In the data rows, 128 means zero.
Two rows play each game, the first against the second. How much does the first row win by? 10 is about a draw, 20 a big win and 0 a big loss. Wins can go round in a circle: one row can beat a second, the second a third and the third the first. Each row has two weighted sums of its numbers, A and B, taken from their middle values. A row wins by its A times the other's B, less its B times the other's A.
118 162 167 127 143 111 110 118 153 138 164 121 110 137  81 161
136 101 169 168  55  89 211 160 141  83  79 160 154  56 191  75 ~ 6
137 130 150 141 124 105 131  94 122  97 158 135 112 112 106 121
174 178  55 135 138 148  73 153 123 197 193  51 126 150 101 188 ~ 12
113 128  98 129 161 107  89 132 120 187 150 123  99 175  95 181
144  99 102 150 126 122 137 147 123 136 112 181 128 155 130 115 ~ 10
121  97 136 133 110 106 151 162 142 130 100 178 145  93 179  95
149 123 118 123  90 137 167 125 163  87 113 145 155 103 135  81 ~ 9
100 147  89 121 196 125  81  54  87 172 190  83 136 205  44 193
135 153 148  79 116  96  97 109  96 136 192  79 147 156  76 171 ~ 10
157 108 171 131 112 129 161 134 148 128 102 128 183  81 152  76
135 159 184 132 108  84 194 113 152  48 126 110 133 125 159  98 ~ 10
144 147 125 154  80 108 107 168  79 133 214  73 143 163  36 181
150 178 143 109  74  88  89 116 107 175 215  85 177 156  57 174 ~ 7
137 132 182 111  56 108 186 165 165 116 103 149 140  58 125  84
 90  30  67 182 160 132 116 178 123 164 121 205 124 199 144 141 ~ 9
121  87  85 154 160 129 115 153 125 151  87 180  72 136 141 158
136  92 124 129  78 129 190 174 160  86  98 161 135  70 184  83 ~ 10
120 185  71 139 143 132  43 106  46 200 235 106 109 226   8 255
 86  83  74 133 146 152  97 155 122 165 101 161  98 135 108 159 ~ 10
145 134 143 123 127 109 111  73 111 118 202  87 126 190  68 167
132 187 122 103 164 162 126 120 119 108 136  73 132 142 148 118 ~ 16
169 166 220 132  98 110 139  73 125  78 180  67 167 124 125 118
109 101 156 152 102 142 182 139 147  82 100 137 153  75 154 115 ~ 8
 87 124 108  99 150 164 116 175  90 192 138  99 108 147 143 148
119  41  55 156 149 146  98 165 105 155 104 209 111 182 177 155 ~ 13
129  90 117 120 106 132 146 158 136 123  97 174 131 124 166 112
143 106 133 112 108 131 155 147 138 127 136 125  96 143 136 141 ~ 12
129  70 123 141 119 142 139 168 141 161  92 188 117 147 184 122
132 152 131 104 178 121 102  73 113 101 174 119 106 194  87 166 ~ 11
139 148 150 102 192 137  89  59 121 146 199  76 107 191  79 190
103 127 140 124  94 152 146 126 139 126  71 116 150  96 170  94 ~ 12
128  95 150 140  97 114 170 162 163  73  72 148 113  98 153  90
129 161 170  94 155 134 149 116 125 110 153 110 145 174 140 129 ~ 12
102 138 111  78 199 147  77  47 108 138 141  93 116 118 107 138
100 114 170 116 147 136 176 151 129 101 104 130 109 131 150  94 ~ 1
123  98  91 160 132 120 150 187 138 153 119 177 131 128 168 105
156 102 102 104 157 120 110 123 139 170 143 136 105 147  98 164 ~ 6
152 148 146  78 155 169 175 132 153 112 130  46 138  85 178 115
133 165  73 111 177 146 115 151 135 161 156  37 100 125 118 179 ~ 13
 97  78  92 152 109 132 150 126 142 167 107 189 115 168 139 116
111  90 117 133 127 135 130 156 117 154 107 177 122 117 135 122 ~ 9
153 167 123  95 113 110  73 121  94 152 218  77 137 174  41 206
105  99 120 129  94 121 185 176 149  70  85 121 142  97 188  51 ~ 12
155 106 184 139  73 113 189 155 149  53  67 135 159 111 181  68
113 162 160 116 119 137 143 110 147 109 110 122 124  62 117 122 ~ 8
139 106 142 102  62 124 147 113 148 115 109 136 143  86 148 102
108 118 152 127  98 134 162 133 141  81  86 144 135  92 148  97 ~ 9
 78 121 105 118 203 145  66  77 105 165 178 157 123 198  86 194
125  96 143 116 105 137 133 183 166 127  86 174 132  78 198 108 ~ 11
161 101 111 139  96 123 138 154 123 137 113 163 132 121 155 108
116  92 101 135 148 135 100 149  99 127 100 179 111 173 163 124 ~ 8
134  97 108 134  81 143 178 150 146  96  98 143 139 107 161  77
139 106 197 141  88 108 195 160 167  77  79 146 162  77 205  66 ~ 10
169 174 155 105 146 133 117  56  98 116 168  97 123 175 101 161
116  79 103 162 159 127 144 139 114  97  86 153 134 142 139 115 ~ 8
101 111 127  79 182 170 167 120 125 132 158  85  67 157 138 117
125 169 105 119 172 153  60  62  84 162 203  94 135 192  40 201 ~ 11
164 102 137 158  72 123 150 167 182 108  94 170 144  93 151  76
121 113  65 145 195 112  68  93 100 202 163 160 120 176  81 171 ~ 10
112 135 151 123  55 116 164 148 132 126 103 129 136  98 129  73
141 146  95 113  96 110 100 169 144 166 207  91 177 139 120 192 ~ 12
125 142 150 113 166 156 169 117 152  91 107 119 104 120 165 105
114 138 110  70 140 184 134 137 116 135 108  97 114 130 172 113 ~ 15
143  94 142 139  77 116 182 182 133 107 100 153 143  68 144  83
128 142 113 136 177 118  72 105  88 144 192 107 141 202  69 181 ~ 9
104  92 112 155 152 123 130 165 144 117  96 184 135 137 159 128
152 153 136 126 148 134 154 108 115 108 121 114 130 125 160 129 ~ 9
124 117 101  96 169 159 115 165 115 124  92 119 132 142 134  98
169 213 187 105  67  74 125  88 108 136 206  92 153  91  58 146 ~ 8
120 153 137  94 161 146 141 106 121  88 114  95 116 107 141 129
106  93 153 182  82 110 178 180 132 113 107 179 135  92 190 101 ~ 12
106 166 117 123 185 132  87  98  95 188 156 105 101 154  93 177
111  98 112 126 108 132 131 141 123 129 105 166 113 115 141 110 ~ 10
179 156  18 112 126  75  41 110  90 255 216 104 127 162  47 242
150 136  94  78 190 158  93  82 112 146 134  79 105 150 123 137 ~ 6
133 173 142 108 183 115  91  65 104 148 202  80 151 209  46 185
140 127 137 148  58 104 135 145 146 128 109 122 148  90 136  79 ~ 10
121 119  53 125 231 178  74  94 106 161 127  76  90 162 147 152
103 137 141 139  73 130 147 111 129 142 108 133 155  97 138  88 ~ 13
129 161 104 136 201 138  91  57  94 132 179 118 139 173 101 173
143 179 132 127 121  96  79  72 111 209 225 101 163 192  41 190 ~ 10
152 155 104  85 126 114  82 130 135 161 172  98 102 136 101 147
101 120  82 155 201 146  32  82  76 179 178 100 127 215  93 197 ~ 11
160 168 251  98  79  98 213 130 175  33 108 100 146  48 143  69
136 176 177 128 149 127 124 110 113 125 156 103 103 143 121 128 ~ 12
116  75  81 123 124 142 141 136 111 144 105 176 105 122 155 141
114 146 151 139 160 144 109  72 137 161 121 115  99 111 122 144 ~ 10
107  91 120 141 125 143 145 146 118 102  83 173 115 103 141 133
121 167 151 110 176 127  87  41  81 159 216 114 140 184  38 199 ~ 12
117 152 152 139 130  99 125  98 123 131 117 130 150 105 125 115
116 111 105 131 132 127 117 135 106 141  88 174 136 125 140 126 ~ 12
180 178 112 104  33  91 154 153 121 205 177  98 145  98 121 159
128 183 138  85 129 120  92  99 132 148 170  46 159 122 106 145 ~ 10
132  82 154 157  96 129 202 191 144  67  95 135 124  43 170  86
125 183  81 110 158 126 116 105 100 152 157  70 115 171  91 175 ~ 14
154 105 136 122  95 157 122 139 143 145 117 152 126  58 133 109
102 109  75 150 111 133  84 147 102 173 139 171 117 108 129 136 ~ 9
104  89 109 123 136 112 135 175 123 146  80 194 158 111 156 132
159 201 202  92  77 101 154 109 127  48 188  34 153 149  45 109 ~ 12
148 169 165 123 139 128 134 113 105 139 142 113 124 115 139 131
 60 181  95 140 162 143  51 123  99 197 145  58  48 194  65 203 ~ 10
115 133  96 113 112  98  99 145 105 144 100 161 116 122 131 149
145 153 134 109 136 111  74  68 101 140 210  81 132 164  66 148 ~ 12
187 214 130 111 113 121  83 116  97 137 199  50 166 110  76 150
133 145 105 138 183 141  91 110  92 164  72 140  96 118 134 147 ~ 11
112 125 100  96 192 143 132 137 137 116  88 126 112 126 172 117
119 156 122 123 192 172 102 106 103 121 165  89 113 149 151 153 ~ 8
135  97 147 157 143 124  79 102 111 142 118 145 130 153 126 137
139  88  96 138 141 121 120 129 132 133 118 184 106 160 132 103 ~ 15
169 183 174  96 112 111 126  97 123 154 188  65 140 128 103 145
188 170 190 103  68 100 143  96 125  96 188  66 184 135  96 132 ~ 6
186 200 133 112  85  74  73  93 128 158 193  89 135 125  26 203
159 162 154 140 147 111 112  80 112 107 158 124 174 141 103 136 ~ 5
133 148  68 100 216 198  95 102  97 201 144  89  83 188 148 150
123 151 163 123 110 120 126 104 155 147 118 135 126  91 112 120 ~ 9
 89  92 125 165  95 133 132 156 151 124 104 153 131  74 148  87
100  86  95 112 135 108 125 135 114 134 109 167  90 132 143 137 ~ 11
102 178 174 153 120 100 130 109 120  87 149 100  86 133 113 172
101 141 181 108 136 133 168 147 146  44  64 112 150  80 179  41 ~ 6
 74 133  70 125 145 127 122 126 101 173 143 140 102 134  96 155
149 164 164 113 141 124 145  64 130  97 155  85 133 157 114 137 ~ 9
159 133 131 132 143 108 118 102 156 137 116 163 148 155 104 129
126 140 141 131  85 132 165 153 141 118  91 148 117  71 169 123 ~ 8
104 143 113 122 182 114  85  85 117 136 141 146 107 156 111 168
103 151  77 123 197 131  72  50  86 185 159 176 146 189 102 198 ~ 9
 92  46  79 152 132 124 108 150 128 151 118 174 105 186 104 140
112 138 138 147 107  73  95 127 134 154 136 133 152 123 124 110 ~ 8
105 101  59 117 152 159  97 151  81 177 104 174  97 105 116 164
100 162  45 115 223 153  43  99  70 164 152  86 106 194 138 191 ~ 8
106 117  87 139 132 147 107 142 123 123  97 175 111 104 139 138
112  92 131 154  91 151 172 166 164  98  67 160 158 104 176 108 ~ 12
149 100 119 142  83 119 192 182 159  83  97 193 171  76 193  63
136 142 155  64 114 112 111 107 104 143 188  79 159 145  56 158 ~ 8
119  85 135 127  83 133 171 142 147 115  83 167 113  74 155 101
101 129  87 117 181 180 121 124 141 113 115  62  86 148 162 134 ~ 11
134  89  88 131 189 155 114 134 101 115 102 155  90 139 127 135
110 103 126 150 111 132 136 139 156 140 109 176 116 107 160 111 ~ 10
152 148 107 106  49 166  99 166 109 180 155  32 167  60 181 141
118  81 136 173  55 123 171 174 126  85  98 193 121 113 182  83 ~ 15
 76  84  75 168 126 147  97 154 101 164  93 164  82 185 149 137
137  76  98 136 124 154 122 156 125 155 105 179 135 152 141 116 ~ 12
139 121 201 125  68 112 179 174 182 130  95 170 152  62 150  87
137 150  47 149 109 150  61 176  84 235 176  60 143 134  94 195 ~ 10
102  78 107 133 124 125 159 151 135  78  72 160  81 115 185  98
165 197 138 108 148 133 108  92 113 137 185  67 120 158  61 168 ~ 10
 71 175 106 135 177 128  58  85 107 122 205  87 108 215  33 214
145 206 208 103 117  97 125  89 126 132 198  79 104 160  52 145 ~ 7
120 121  65 129 211 151  64  36  83 164 123 141  65 180  72 189
112  66  93 164 115 121 148 195 151 134 104 177 128 131 162 107 ~ 10
159 135  84 133 168 124  51 126  99 194 177  70 144 205 108 209
121  94 136 146  76 109 207 178 164  81  90 142 148  97 211  82 ~ 7
144 100 122 152 101 139 172 183 163  82  83 159 162  82 163  85
153 169  56 122 118 127  79 176  97 204 141  51 148 128 124 170 ~ 9
 95  60  75 177 117 129 127 211 122 150 101 206 124 151 147 119
133  97 154 134  98 114 172 163 129  95 119 117 147  92 150  86 ~ 11
139 135 145 122 112  95 126 145 147 128 108 155 111  70 130 133
113  59  78 160 142 124 106 161  98 165  91 174 125 140 150 110 ~ 9
114 101 108 140 133 128 123 155 131 114  94 161 130 115 120 135
106  73  99 119 124 152 106 145 141 149 123 168  80 132 149 136 ~ 12
137 171  96 105 177 158  81  93  92 150 177  61 159 146 114 179
118 169 165 102 135  82 144  99 127 102 170  75 145 156 103 122 ~ 4
151  98 107 124 170 159 103 106  91 151 119 159 131 148 111 140
107 110 122 128 115 103 104 130 110 156 127 149 134 137 108 133 ~ 9
144 133 173 149 172 105 110 137 128 136 147 120 136 122 129 135
183 182 158 116 142 107  93 105 128 108 187 104 154 178  85 160 ~ 8
125 156 159 135 140 137 115  66 139 137 111 149 149 119 127 121
107 104 110 156 170 134  74 132 108 169 100 160  97 151  88 154 ~ 14
156 201 176 149  97  81  92  70 113 143 212  83 115 151   0 191
104  64 147 158 137  93 143 163 106 119  96 180 116 154 136  99 ~ 10
120 104 107 131 124 136 135 136 147 155 120 148  93 126 130 138
113 155 123 134 121 102  82 116 144 160 114 122 121 110 107 134 ~ 11
 90  62  88 158 128 115 124 172 126 134  91 182 139 144 140 111
137 104 134 124 115 128 160 133 178 108 113 140  81  84 155 109 ~ 10
124 124 135 140 143 127 143 123 132  99 110 166 118 132 120 116
182 129 178 100 115  97 172 114 144  98 141 119 148  73 147 119 ~ 10
110  81 143  99  91 112 155 170 136  76  65 177 160  95 199  86
123 120  31 118 120 152  24 188 110 255 199  88 174 170  88 200 ~ 5
122  74 111 164  89 138 156 164 138  87  83 181 141 113 172  75
114 128  97 133 131 127 111  90 116 142 116 154 155 105 150 127 ~ 6
134 147 123 111 168 126 111 132 120 126 112  99 114 146 135 145
147  82 117 118 101 151 168 175 157  93  98 169 129 101 146 101 ~ 10
103  91  91  98 209 187 140 100 117 111 130 111  95 159 153 122
 77 132  90 148 137 151  91 119 123 158 137 152 109 102  75 146 ~ 14
 98  93  74 178 141 131 105 150 126 127 103 182 106 134 133 128
105 231  84 107 120 131  75 120 131 183 161  44  73 140  88 148 ~ 3
171  86 178 117  56 106 203 164 193  90 107 150 146  73 157  62
118 117  83 136 202 152  89  58 106 127 151 164 107 165  75 162 ~ 12
120 123 125 139 133 139 146 132 125 121  89 145 125 104 175  84
125 118  90 133  96 128 139 128 111 139 136 161 118 107 132 135 ~ 11
126 140 128 117 130 125  71 117  84 169 199  88 114 177  34 196
146 177  50  93 149 116  61 155 100 201 194  63 118 184  84 212 ~ 11
133 146 126  91 145 150 138 144 144 110 119  83 130 122 158 111
 74  92  95 124 168 136 106 120  96 134  80 142 109 144 137 125 ~ 16
125 126 101 135 179 120 115  99  84 181 147 137 125 152 112 185
105 123  95 103 177 186 112 131 136 132 118 112 101 167 176 130 ~ 6
117  66  79 158 195 154  68  78 110 202  99 187 104 166 104 195
 97 156  74 128 184 160  92 103 119 116 141  97  94 192 112 153 ~ 3
